Y: rows in several groups, each row roughly a mix of its group's directions
Y (122 x 11)
[[-51  11  35  39  12   4 -35 -41  -1   7 -30]
 [ 19  28  38 -33   7 -30   1 -46  40 -23 -23]
 [-24 -18  27 -23 -45 -44  -9  -7  43  -4 -37]
 [-24  19  30  13  39 -40 -11 -22  57   4 -18]
 [ 77 -26  22  10 -32  11  13  -9 -22  -6  16]
 [-48 -44 -51   9   0  23 -31  -8   0 -31   5]
 [-70  15  17  52   6  -3  -8  14   5  16  28]
 [ -4   9  52  24  15 -23  17  47  53  -6   1]
 [-14 -31   1 -25  30  17  -3  72 -16  -4  31]
 [ 25  30  21 -35 -11 -57   8  12   6 -45 -25]
 [-22 -39 -18 -11   7  45  -5 -38  25  51 -14]
 [ 30  40 -10 -43 -20  -6 -33  56 -12 -12  -7]
 [ 37  27  22  38 -34   3 -17 -41   6  13 -45]
 [ 56  -7 -10 -61  25  -2   5  -1 -37  17  -8]
 [-26 -17 -32 -40  20   7   5  56 -12 -11  45]
 [  1  -5  10 -30  25 -26  13 -63  34 -34 -26]
 [ 16  -8  -6 -42 -39 -41   9  24  12 -34 -47]
 [ 12  49  -9 -34 -13 -40 -37 -35  17 -30  -8]
 [ 35 -28 -16 -14  -4  41 -10  61 -34  13  14]
 [-20 -55  -8 -41 -27  -5  -8   0  14  47 -33]
 [-39  12 -12 -43 -11  29  50  37  24  18 -10]
 [-52  -5  22 -20  12 -25 -54   5  29  36  -4]
 [ 38 -10 -14 -15 -22  29 -19  39 -10  63  14]
 [ 71   8 -30 -16  22 -25 -40   9 -18  -1 -11]
 [-25  10   7 -41 -17  -3  62 -32  30 -21 -23]
 [ 52 -21 -31   1  47 -49   8 -17  15  -4  14]
 [-26  10  69  31 -10  -7  28   8  42  -3 -15]
 [  7  18  38   5  27 -29 -13  19 -51  22  49]
 [ 52  48  37  -9   3 -19  31   7   6  39 -10]
 [ 20  12 -28   9  47 -66  19   6  18 -28  -9]
 [ -9  -6  -4 -30  35  -5 -27 -57  46  11 -32]
 [ -7  23 -11  -2   4 -79  19   0  21 -22 -35]
 [-29  38   8  -5 -69 -35   0  15 -12 -10 -24]
 [  8  -7  10 -62 -52   2  35 -36   1   9 -10]
 [ 55  17  16  47   1 -31  -4 -19  38  11 -26]
 [-35   9  -7 -36  46 -35 -38 -31 -23 -20  -7]
 [ 47  33  30 -29  25 -40   1  10 -38 -17  17]
 [ 16 -11  -9  65 -45  23  -6   2  12 -41  16]
 [ 14  43 -18  35 -47  -9  23 -14  53   7   4]
 [  1 -12  18 -37  -6  -1  47  64  16 -16  27]
 [-17  27 -29  54  56 -13  -5  -5   8 -34  -8]
 [ -1  44 -15  13 -49 -17 -26  52 -28   9  12]
 [  1  23  -5 -11 -10 -62  30 -12   9 -57 -22]
 [ 44 -18  47 -26 -45 -18   4 -36 -24  -5   6]
 [ 34  45   0 -10 -33  -8 -12   6 -30 -50  38]
 [  2 -12  23 -37 -29  21  49  58   1 -10  17]
 [ 14  42  14  41  23  -6  -2  21 -38 -28  48]
 [-27   8  -8  35 -37   5   7 -10  56 -45 -26]
 [ 58 -11 -29  -1  47 -50  -5  -6  13  -6   9]
 [ 34  59 -23 -15   2 -16  -5  -8 -42  42 -10]
 [-18 -23  -6  22 -11  -8 -11  55 -53  27  35]
 [ 20  31  61  -8 -27 -46   4 -31  -8  13  15]
 [-56  17  42   8 -36   9  39   7  34  -6   4]
 [-13   2   0  42  56 -14 -58  24  11  10   1]
 [ 18 -49  33  20  38  26  48  -7 -10  11  23]
 [ 24  31 -17 -52 -43   0  17  49   0 -16  14]
 [-57  -6  24  -2 -39  33  50  12  12  -1  15]
 [ -1 -19  -2 -32   3  21   1 -55  51  20 -39]
 [-51   6 -11 -25  -3   4  54 -19  26 -41 -18]
 [ 23  33  43  39  41 -39 -30  11  -4  15   4]
 [ 31  -1 -15  35  39 -15 -58 -33 -13  13 -23]
 [-58   5 -24  41  26  34   5  19 -13  28  25]
 [ -4 -13  47 -31  -3   1  12 -72  20  -7 -16]
 [ -5 -10  64  13 -43  -5  46   0 -27  12  13]
 [ 62 -39  17  39   0   1 -15 -25  37  -1  10]
 [-23 -38   8  25   5  31  37  51  19  11  36]
 [ -9   4  -9 -41  -4  -5  -2 -55  26 -55 -30]
 [ -7  36 -47 -27   1  -7 -62 -13  25  -9 -20]
 [  0 -38 -10  21 -10  52 -10 -50  34  27  -1]
 [-49  -5 -42  35  18  42  10  30 -17  23  16]
 [  2 -21  15  -2  -4  -7  38 -51  57 -34 -15]
 [ -3  -2  24   8   9 -15 -69  34 -26  39  19]
 [ 66 -35 -28 -38   1  24   2  -6 -27  11  -9]
 [ 10  21 -24 -22  37 -50 -12 -33  36 -30 -22]
 [-41  -5  12   6 -39  14  66 -23  27  -2  16]
 [ 17  29  27  29  42 -33 -28   8  38  40  -6]
 [-60 -43 -37   6   8  15 -34  -6  27 -20   1]
 [-50  -6  -7  27  42 -14 -29 -57  -4   3  -4]
 [ 59   9  15  57 -18  -7   4  -8  35  19 -20]
 [ 50  14  -2 -66  20 -15  13 -20  -1 -14 -31]
 [ -2   6  13  -6  55  23  -8 -21 -29  54  37]
 [ 32 -23 -47  61  26  23 -11  -2  11 -23   7]
 [  5 -60   3  33 -42  28 -25 -18   5  32  17]
 [ -2   7  18 -71  18 -48   3  13 -13  22 -23]
 [ 15  16 -16   6 -11 -34  41  21 -17 -70   7]
 [ 39  32 -24 -15  23  17 -60 -12  -2  -2  39]
 [-70  -5 -17 -41 -10  24  18   8 -20 -11  31]
 [ 15 -20 -10  46  36   9 -18  11  66  18  -1]
 [-12  -8  45  10 -25  28 -18   0 -13  71   9]
 [ 38  47  -4  -3 -24 -23  -9  11 -30 -46  37]
 [ 45   3 -29  32 -31  25  12   2   9 -61  -8]
 [ 33 -42   0   5  53 -14   7  53   9   2  25]
 [  0   4 -16 -27 -18 -33  63 -40  29 -17  18]
 [-20 -37 -46 -41  35   1   8  -2 -35  -8  37]
 [  1  20 -21 -12  64  48  11 -33  -3  27   7]
 [ 15  45 -29  28  37 -22 -44   4 -18  37  -5]
 [-26  38 -37  20 -23   9 -43 -52 -12   9 -13]
 [-33   3  41 -45 -23  -4  57  -4  15 -25 -10]
 [-61  43  18   4  36 -16  20  35   2 -16  -8]
 [ -8 -67  -8 -17 -43   7 -16  -6  13  42 -21]
 [ 27 -45 -15   9 -25  24 -48  19 -40  13  27]
 [ 29 -14  13 -51 -50  18   6  13 -10  50   7]
 [  3 -48  -8  -4 -57 -24 -11  50 -23   7  -7]
 [-14 -41 -19   8  60  18  -5  -9  34  38 -23]
 [-12 -14 -19 -25  27  39 -47 -39  34  24 -18]
 [-11 -10  -2   0   3  52 -51   0   5  63   6]
 [ -2 -12 -34  37   3   4  30  70 -25 -12  10]
 [  1 -11  16  28 -16  39  -9  42 -31  52  31]
 [-39  16   1 -32   3  20  32  48  39  37  -7]
 [ 43  -4  64  -8 -29   5  27  -4  -8  -2 -41]
 [-39  13 -31 -31  -1 -28 -45 -50  -5  16 -15]
 [ 44  20   3  24  27 -53  26  23 -17 -21  33]
 [-35  41   3 -56  -6 -17  22  -8  23  37 -24]
 [ 20 -41   6  54  14  33   6  42  17 -26  21]
 [-16 -30  20  64 -44  12 -24  -9  17   3  27]
 [-36  -9 -28 -39  -9  19  26  49  -5 -10  46]
 [-54   0  11 -34   6 -12   1  -9  64  22 -18]
 [ 55  12   9  18  27 -27  23  14 -24 -26  49]
 [ 20  15 -31  18  42 -29 -65 -23  -8   4 -11]
 [ 63  46  30  16  11 -25   4   4 -29  23   1]
 [ 19  35 -31 -41 -16  -2   2 -19   7  65 -18]
 [ 13  18 -54   5  24 -38  10  25   5 -57  -6]]

the one row of each list that fits no group (the others fit one group, some only roughly)
    q_703: [-11  31 -28  14  18 -50 -28  30  17  44 -23]
    q_578: [ 36  -7  37 -29 -66 -30   2  -4 -18  15  -8]
    q_465: [-30  17   8  40 -13  43 -41  50  -4  19  -5]
    q_297: [-23  13 -58  -8  -3  19 -50  21  20  18 -36]
    q_454: [ 38  22  22  -9  12 -55  26 -31   0 -45  16]
    q_706: [-19  30 -20 -37  28 -20 -32  56  -3 -16  27]
    q_385: [ 38  12 -40  46  29  31  32  37  -1  -3   1]
    q_849: [ 19 -28 -34  15  31  58 -10  36 -21   1  27]
    q_630: [ -4   1  -3  15  -3  39  39  64 -34 -27  15]
    q_72: [  7  -2 -51  13  54   4 -42  23  21  32  -1]
    q_907: [-52  17 -35 -37   8   6  24 -16  43  15 -27]
    q_732: [ -6   1 -24 -40  21  13 -32 -56  35 -25 -25]
 -> q_578
    q_624: [ 14 -60 -27 -16  29  16  30  25 -24   4  37]
    q_939: [-19 -64 -23  38 -10  18 -19 -10   5  44 -10]
    q_998: [-36  15   6 -60  -9 -27  27 -38  -5 -35  -5]
    q_734: [ 34   7 -47  -9  50  -3  -9  -6   9 -54  16]
    q_115: [ -3 -10  18 -21 -24   1  60 -35   4 -55  -7]
    q_384: [ 20 -31  -4 -11  75 -33 -24   6 -15 -16   9]
    q_56: [ -4 -66   2 -13 -28  12 -50 -33   9  -7  14]
    q_812: [ 51 -15 -23  24   2   7  13 -45  54  -5 -18]
    q_248: [  7   5 -66  -4  44 -14 -21   8  34 -32 -14]
    q_450: [ 41  31  -4 -11  38 -49  -7 -31  15 -38  14]
    q_354: [  6 -11   7 -15  -9  -3 -51  17  19  74  11]
 -> q_939
    q_760: [ 25  28   0  28  34 -62  -6  23  12  38   2]
    q_93: [ 31 -10  28  29  12  29   0  23 -30  43  50]
    q_366: [-56 -36   2  -5 -16  38  16 -43 -33   7  -2]
    q_910: [-24  32   9  13 -73  33  24   0  23   3  -4]
    q_365: [-67 -12   8   5  56 -28  -6 -19  12 -10  12]
    q_224: [ 24   6  38  10 -32  -9  46  11 -39 -34  35]
    q_631: [-64  -4 -15   8  52 -14 -20  23  17  -3  31]
    q_936: [ 21   9  18  24 -16  24 -33 -52  14  30 -48]
    q_600: [ -9 -32  33  36 -22  -8 -30   9 -28  38  47]
    q_661: [12 31 24 -4  4 14 77 37 10 -5 -5]
    q_262: [-21  21  53  38 -18 -19 -10 -31  37 -23  26]
    q_890: [-49  -8  60   7  16 -17 -27  34  -8 -18  21]
    q_303: [  2  22   6 -30 -18 -42  14   5  32 -51 -45]
 -> q_936
    q_988: [ -8  -9 -35  16  40   0 -37  23  22  61 -13]
    q_455: [-50 -22  38 -39 -21 -21 -48  -3  -9  13   7]
    q_720: [ 51  45 -35  14 -30  -2 -42  19   9  15  -9]
    q_332: [  7   9 -61 -13  31  31  25  41 -34  -1  -3]
    q_158: [ 33 -11 -46   5  56 -21 -48   7  -9   6  11]
    q_649: [ 21  -6  14  -3   6 -26  54 -17 -10 -68  10]
    q_874: [  4 -22 -25  56 -31  51  19   8   3  26  25]
    q_51: [ 25  30  23   3  -1  12  35  49 -59  -2  15]
    q_218: [ 63   2  22  -1  23   0 -10 -12 -48  11  43]
    q_54: [ 12  18  48 -27  44 -17 -12 -34 -13  40  24]
    q_324: [ 75 -16 -27 -19  28  12  28  -9  -6 -22  14]
    q_875: [ 34 -12 -55 -11 -13  -2 -23 -55   7  32 -13]
    q_525: [ 20 -29  10  28  32 -11  67  18 -14 -29  20]
 -> q_324
    q_243: [-63  25 -29  18  25 -21 -37 -28   6   5  19]
    q_646: [ 22  -8 -29  25  39 -26 -52  40  24 -19   9]
    q_104: [-79 -13  -4   6  23   7 -27  31  25  -8   1]
    q_468: [ -3 -40  18   1  30 -23  68 -20  10 -25 -18]
    q_633: [-73  -4 -11 -30   5 -19 -20 -33  25 -20 -12]
    q_345: [ -5 -10  28 -14 -19 -10  46 -31 -28 -63   6]
    q_640: [ 10  35  49   7 -44 -26 -14   5 -23  43  19]
    q_829: [-24 -12  30   1  -2  21  18  82  -1   5  16]
    q_797: [-48  25 -47 -31 -12  -3 -25 -49 -14  -5   5]
    q_142: [ 55 -29  56   2 -26   4  30 -12  20 -14  10]
    q_790: [ 35 -23   2  46  -2   9   3 -66  -9  20 -24]
 -> q_646
    q_626: [-57  -8  22 -18  -6 -26   7 -37  -4 -56  -7]
    q_982: [-10  13 -47   2  37 -53   4  20  23 -29 -31]
    q_810: [-46  14 -50  -3 -11  -2  23  51   1 -26 -28]
    q_457: [ 23  31 -36 -20  -9 -14 -21 -12  -2 -73   4]
    q_685: [ 35  21  -6  33  15  17 -23  50  -2  55  12]
    q_968: [ -8  29 -58  -1  25 -29 -48  13  27   3 -24]
    q_945: [-21 -16  41  17 -61  19  31  20 -32  20  -5]
    q_360: [-18  -1   0 -59  15 -44 -13 -21 -50 -10  12]
    q_622: [-10 -11  39  -2 -25 -33  62 -17  -5 -38 -17]
    q_403: [-54 -17   0 -18 -22   0   8 -31  30  -4 -59]
    q_862: [-13   2  25  -4  22  23  -9 -68  47  25  -6]
 -> q_360
    q_657: [-52 -27 -46  -5 -15  25 -35   7 -37 -16  10]
    q_101: [  2 -40  19  -5   5 -11  76   8  28  -9  26]
    q_552: [ 16 -12 -29  52  30  36   0  54   8   7  16]
    q_67: [-37  28 -10 -14  64   3  35 -28  16 -24  -1]
    q_272: [-48 -29  46 -34 -24 -17   8 -26  17 -33  -3]
    q_900: [ 43  12  55  15   3   3 -23 -50  18  -8  27]
    q_807: [ 20  -7 -35  28  70 -26   1  29   3  21  11]
    q_996: [ 11 -16 -24  35  53 -35  34  45   2  -4  -1]
    q_500: [ 65 -12 -49  29  19 -15 -26   9   8  11  16]
    q_827: [ 38   6  54  21  13 -15 -27  41 -18  30  24]
    q_784: [ 48  21 -16   0 -10  17 -59  -1 -34  14 -33]
    q_777: [ 68  19 -30  17   5 -12 -41  34   7  11  -4]
    q_485: [-17 -14 -13 -12  26  31 -45  57 -36   4  18]
 -> q_67
    q_562: [-15  51  49  -6  46 -24  -1 -33  12   1  15]
    q_583: [ 59  37 -22  11  12 -41  28  22  -8 -27 -14]
    q_402: [ 48 -28  20  -1  11   4 -19  -2 -52  23  47]
    q_741: [  2 -10 -20  12 -19  50  20  48 -32 -35  30]
    q_776: [  8  13 -18  18  15  19 -55  30  -5  59  21]
    q_587: [ -5  -8  -5  38  64 -46 -22 -11  32  -4   8]
    q_677: [  1 -17 -36 -57  24  25  14 -21  15  25 -44]
    q_897: [-64  42 -18  25  23  -6  17  40   3 -13   1]
    q_690: [-15 -47   5  -9  -6  37  48 -28  -1 -48 -15]
    q_179: [-15  -5  37   4 -15 -50 -19  41 -40  21  31]
    q_35: [-14   2 -58   1  41 -30 -12   3  36  -8 -42]
    q_484: [ 35  31  21   4  33 -68  -8 -16   8  19  17]
 -> q_583
    q_41: [ 62  20  -3  22   2   5 -12  23 -58  21  15]
    q_675: [ 24   8  42   2 -41 -45  -9 -14  31 -43 -16]
    q_621: [ 12 -21  44  12 -22  10  62  -1 -33 -26  25]
    q_415: [-30 -24 -19 -12  40 -23   0 -27  42   5 -52]
    q_680: [ 28   6 -22  25  45 -50 -15 -51  11   4  -4]
    q_977: [ 32  -6  57  26  12 -16  25   7 -18  43  35]
    q_560: [ 12 -26   6  -4 -44  49  25 -38 -40  11 -19]
    q_13: [ 16 -30  -2 -42  -6 -24  -3  37 -56  36  12]
    q_719: [ 11  39 -10   7 -28  15 -43  41 -32  29  35]
    q_852: [ 25 -61 -13 -22   1  34  16   5 -52   6  14]
    q_479: [ 21 -29  24  51 -13   7  48 -31  30  21 -13]
    q_822: [ 21  14   1  19 -63 -20  -9  34 -49  12  17]
 -> q_822
    q_978: [ 30  -7  -1 -16  62 -50 -30 -23  -9 -13 -13]
    q_963: [ 19 -37  -8 -66  17  -8  32  10 -37 -18  12]
    q_747: [  3 -48 -18  52 -50  17 -17  24  -8  -5  18]
    q_563: [-30 -28   7 -19 -36  15  13  65   6 -35  14]
    q_431: [ 11  34  11  17 -34   2 -36  40 -29  42  32]
    q_817: [ -9  41  41 -28  48 -19   4 -46  16  14  -1]
    q_163: [  6 -55 -13 -22 -17  28  43 -30 -44  -3   4]
    q_858: [-21  15  -5  38  29  13  -1  32 -50  20  49]
    q_283: [  5 -11  14   6  28   1  -4  85  22   0  26]
    q_44: [-41  14  19  -5 -33 -40  -8  -4  21  39 -50]
 -> q_563
    q_551: [ 15 -54 -15 -14  21  28   3 -30 -59  14  -3]
    q_15: [-17   8  -8 -17   1  -2 -51  28   9  73   2]
    q_2: [ 22  28 -57  16  31 -20 -35  43  -4   0  14]
    q_254: [ 33 -41 -22  33  -6  28  51  10  14  26  27]
    q_27: [ 50 -29 -49 -21 -10  43  13 -14   4 -11 -28]
    q_594: [ 44 -13 -10  20  42  28  13  17 -21 -14  56]
    q_764: [-32 -53  18 -39 -39   7 -42   1  -6   9  16]
    q_226: [  2  -6 -13  63 -33  52 -15  -7  -5  33  -6]
    q_223: [ 63  22  -6  54  31  -8  17 -17 -14 -20   1]
    q_428: [ 40  33  29  19 -17 -31 -27  -8  26  45 -30]
    q_708: [ 53 -33 -28  -1  19  55   5 -14 -22  21  12]
 -> q_428
    q_950: [ -2  10  52 -12 -66  10  29 -14 -25 -20   4]
    q_846: [ -9  45 -52   0  -4   0 -65 -10 -15   5   0]
    q_842: [-62 -13  -6  -6   8  28  34  48   3 -32   1]
    q_887: [-36  -8  19 -52  30 -25  18  42   4 -27  25]
    q_436: [ -8 -23 -40  34   8  72   9 -19   9  11  17]
    q_586: [  8  16 -44  57  -2  19 -39  28  22  23  17]
    q_534: [ 37   4  -1 -53 -42  14  38 -12   8  40  -7]
    q_486: [ 33   6   3 -46 -40 -18  -4 -41   0  49  -9]
    q_598: [  3  -3  17  27  -5   4  -1  33 -66 -46  28]
    q_322: [ -7 -14  16  55  -8  14 -20   8 -32  27  58]
    q_983: [  7  25 -73  -3  23  12 -18  13 -34  -2  33]
 -> q_983
    q_991: [  3 -52 -48  -5  -1  40 -26  17 -35  23  -4]
    q_106: [ 27 -42  36 -38 -39 -33 -19 -15  16  24 -14]
    q_711: [-15  50  -7 -13 -48 -56 -20   9   7   0 -25]
    q_828: [ 42  21  39  26 -18  -4  -4  56  36   5 -15]
    q_878: [ 25  42 -22  -9   1  -7  50 -31  46  17 -24]
    q_821: [ 13   4  24 -67 -13   8  -9  41 -41 -17 -15]
    q_528: [ 23  19  12  43  18  -9  51   2  -8 -60   1]
    q_584: [-77  -3  -8 -33  -7   2   5   4 -33 -35  -3]
    q_86: [ -9  30  17  15 -58  31  16  52  25   7   4]
    q_507: [-57  -5 -52  21  31  23 -15  32  -5 -18   2]
    q_980: [-31 -48 -32   9   7   9 -27 -35  51 -19  -6]
    q_681: [-39  16  18  11  45  -1 -68  20  -8   2 -10]
    q_446: [ -7 -15  26  -4 -17   7  70  -4  11 -55  -3]
 -> q_991
    q_496: [-27 -52  13   0 -18  15 -21 -29  21  59  -1]
    q_94: [ 26   2  31  50  -7  -4 -20   9 -37  -4  59]
    q_66: [ 26  20  -5 -57  15 -41  13  31 -22 -24 -31]
    q_597: [ 48 -39  28  -3 -26 -11 -26   7 -40  24  33]
    q_313: [ 42  24 -43 -19  27 -35 -44  29   0  -8  10]
    q_195: [ 26  52  19 -40  47 -28  10  -3 -21 -26   0]
    q_931: [ 44 -28  22  30  56 -40  -5 -13  13   3 -12]
    q_929: [-60 -14   3  34   7   4  39   7  47  -3  25]
    q_43: [ 35 -37 -14 -24 -31  33   2  -4  43  46   3]
    q_182: [-30  61   4  28  10 -24  19  24   7 -48   4]
    q_684: [-35 -22 -40  -7  41 -10 -27  -9 -26 -37  38]
    q_213: [ 15  30  41 -54 -29 -22  24  -9 -21  36  -9]
    q_920: [ -7 -14 -13  -8  15 -20  49 -12   7 -73 -20]
 -> q_684
    q_364: [ 34  27 -53   1  44 -15 -16  24  -2 -37  20]
    q_271: [ 16  17 -19 -50  47 -46 -15  25  -1 -26  12]
    q_775: [-47 -15 -22 -28 -26  17 -28  30 -54  -1  12]
    q_526: [ 48 -26  16  24  12 -33  38 -39  34   3 -15]
    q_381: [ 38 -18 -24  23 -15   3   9 -49 -34 -52   3]
    q_575: [-34  46   7  21 -58  20  -8  22  36   5  -2]
    q_88: [-27 -21   1 -55 -47   2  20 -40 -17 -26  -5]
    q_113: [ 34  -6 -38  22  40  14  18  37 -21 -36  34]
    q_31: [ 32  36  56   5  17 -47   7 -24  19  17 -13]
    q_307: [ 63   4 -32 -20 -25   2 -16 -38 -15  39  -4]
    q_663: [ 43  45  -5 -16   3 -17  21  -3   5 -63 -23]
    q_312: [-47 -47  -9 -34  23  22  -5 -14 -49  -5  11]
    q_524: [-17 -31  -5 -14 -70  48   5  14 -15 -14  12]
    q_947: [ 26 -18   5 -14   1  -7   0 -79 -25   3 -36]
    q_441: [ -8 -12 -31 -22  15   2  26 -25  17 -74 -24]
 -> q_524
    q_250: [-18 -36  23  -5  12  48  12  62 -19  14  15]
    q_559: [  7  22   3 -27 -20  31  32  61 -31  33   5]
    q_63: [ 23  18  11 -20 -32 -14  31 -10 -28 -66  22]
    q_451: [-27  -2 -51   1  18  26 -49  18  24  34 -25]
    q_546: [ 16  19  55 -24  -8 -69 -10   7 -10 -12   5]
    q_511: [-13   5 -50 -20  41  27  20  35 -42  24   3]
    q_317: [ 43  25 -32 -49   3   0  27  -1  -1 -39 -35]
    q_16: [ 32 -39 -27 -33   9  20  -3  21 -49  42   6]
    q_391: [ -9 -53 -34 -10   4  29  19 -42 -45  10  13]
    q_376: [ 65 -39   5  22  43 -28   8 -19   4   7  -6]
    q_833: [ 11 -35 -35 -61   6  12   4  -4  -4  42 -34]
    q_151: [  0 -48  24  -8  19  65   3 -41   3  11  10]
    q_974: [ 14 -63 -28 -20   0  10 -13 -39 -42 -14  18]
 -> q_974
